Each row is where one point has got to under a steady rotation. How many steps took it there?
The counts run from 0 to 176.
[121 162 149 116 129 103 115 170 141  98 158 108 123 129 105 131 121 131
  76 147 108  95 163 137  90 113 132 160  97 111 139 122 141 106 200]  21
[120 124 158 101 106 108  97 112 106  78 157 122 115 123 118 152 130 104
  97 123 110  58 115 134 103 146 146 134  88 129 150 116 169 121 167]  106
[172  91 143 101 132 147 105 129 166 122 143 147 121  92 135 119 115  81
  90 102  71 143 159 128 139 167 127 150 132 147 133 114 137 127 190]  34
[143 122 110 104 127 112 130  90  97  88 141 103 181 109  73 113 147 115
 135 118 120  76 172 105 119 173 145 132  90 136 112 127 151 118 175]  65
[110 162 120 129 122 146 110 206 146  96 133 130 138  96 106 146 138 143
 121 127 149  68 143 143 117 107 160 140 107 113 179 108 130 141 165]  15
[108 106 124  93 108 149 151 129 142 104 138  99 159  82 126 144 136 102
 178 133 126 156 144 164 118 113 149 145 103 109 180 127 130 179  97]  83
[125 144 130  87  70 162 132 139 167 109 138 174 121  80 118 167 132  96
 104 119  95  90 114 125 147 117 159 144 128 149 168 105 100 130 148]  114
[152  86 122 100 129 165 125 105 157 111 138 146 133  91 119 128 102  78
 112 104  89 154 170 150 106 133 121 149 147 105 163 113 180 160 151]  38
[149  86 115  91 154 146 116 122 161 118 124 120 162 115 135 136 124 148
 107 160  82 102 167  93 127 117  94 112 124 130 193 152 189 133 151]  138
[143 154  90 109 134 165 141 151 118 107  93 178 181  58 109 149 134 130
 114 112 114 120 163 120 135 115 119 137 130 126 167 118  97 154 141]  154
[124  85 106 108 171 122 115 143 137  88 142 160 145  87 106  77 148 127
  98 109 104 170 153 151 124  66 125 119  93 127 155 120 132 124 138]  47
[106  82  83 125 135  98 132 126 125  96 127 141 178  80  91 102 127 160
  98 142 119 146 151 125 115  92  92 121  89 124 148 125 159 155 157]  52
[121 105  95 131 154 115 132 130 137 121 126 131 180  90  94 106 134 147
 112 157 131  93 150 106 122  97  64 133  77 126 168 128 104 116 148]  57
[141 115 122 132 147 169 122 151 152 130 112 158 130  52 116  86 133 103
 128  98 113 151 154 161 125 114 125 112 118 142 196  89 136 136 135]  44
[122 101 128 101 118 154 131 159 220 129 160 105 140 115 114 108 141 125
 126 159  99 132 172 119 127  76 142 136 120 107 186 131 134 108 149]  128
[120  80 139 112 149 126 125 136 197 116 143 118 146 123 117 110 138 132
  95 153  86 139 190 109 121 104 131 122 107 133 155 154 192 110 165]  133
[109 132 136  99 133 125 145  89 111 106 123 156 181  83  94 118 119 120
  94 158 119 116 177  95 120 141 108 139  80 151 118 149 116 108 166]  63
[118 153 115 136 124 122 121 208 144 102 139 137 130 102 117 138 134 143
  90 143 127  75 139 135 103  96 111 140  99 109 169 117 108 129 171]  16
[110 111 170 118 131 167  91 149 121 114 139 113 132 104 114 144 128 110
 133 149 153  50 127 130 138 134 167 118  66 147 177 125 139  96 145]  100
[ 80 149 141  88 131 120 133 147 134  97 119 157 124 102 137 153 136 128
  88 110 110 141 148 143 113  98 178 112  91 132 180 145 191 145 122]  8
[132  71 106 133 164 144 109 169 114  98 151 163 145  72 115  85 161 129
  87 125 104 159 132 156 142  98 126 118 113 125 151 104 111 116 140]  46
[ 95  90 137 110 113 125 105 140 130 102 134 102 153 103 131 167 113 132
 120 188 129  89 115 124 132 110  84 131  62 141 183 143 144 144 139]  97
[144 142 113  84 113 125  95 158 139 120 154  76 155 127  97 142 127 122
 117 131 105  83 163 112 119 142 150 149 127 132 136 118 160 139 221]  25
[130 130  92 118 116 136 118 173  99 133 152  63 198  89 105 135 149 145
 123 146 117 144 166 135 134 143 115 152  92 119 138 117 104 158 183]  166
[116 140 142  86  83 168 123 121 145 111 139 158 127  75 113 166 115  95
  94 138 105  87 100 130 117 105 139 133 145 113 178 118 102 140 142]  113
[176 114 119  87 110 166  88 153 160 137 137 117 146  93 122 144 118 111
 122 126  92  99 169  97 154 143 121 155 141 147 164 120 112 131 198]  29
[124  87 106 112 106 149 118 177 186 122 169  97 152 103 107 111 161 156
  95 179  91 126 144 124 135  76 132 119 131 100 168 119 126 117 156]  127
[113 130 129 137 101 145 127 168 137 128 137  98 149  53 148 126 163 109
 144 150 122 145 129 161 155 155 139 136  80 125 182  95 101 148 107]  85
[143  75 133 100 146 143 112 146 104 102 175  87 169 110 130 122 135 108
 117 163  94 137 167 130 134 125 121 157  87 119 122 148  87  87 168]  172
[107 116 117 101  80 142 139 146 206 114 151 105 144 100  99 147 120 121
 117 146 112 131 152 137 100  88 153 140 146  90 155 114 164 161 151]  123
[118 165  94 114 133  97 140 163 103 108 155 100 170  98  91 110 158 142
  89 115  97 163 173 141 117 136 152 155  92 125 124 119 118 142 177]  161
[107 120 178 104 123 124 105 126 113  90 138 136 115  99 139 149 111 103
  86 164 113  65 111 123 121 120 105 138  70 144 172 153 116 106 155]  102
[105 115 107 108 148 135 145 119 127 138 116 137 183  78  88  92 121 136
 112 159 129 118 173  84 138  94 101 117  86 156 173 139 108  94 157]  58
[124 124 134 103  98 121 165 117 132 100 140 128 148  71 135 143 149  95
 136 108  93 167 168 165 121 171 128 152  91 133 145 114 126 178 117]  79
[126 115 157 156 119 156 107 174 201 144 137 122 119  77 139  87 148 121
  96 156 104 134 179 129 130 137 136 125 112 131 159 110 146  94 173]  130
[138 135 129  87 136 155 150  79 102 113 162 110 165  74 113 130 136  80
 126 137  97 101 153 143 106 142 133 143 123  99 167 126  76 109 112]  72
[119 129 150 124 151 101 144  90 111  98 136 143 154  79  88  96 125 117
  88 155 116  98 168 105 105 137  76 139  69 134 137 139 106 100 165]  62
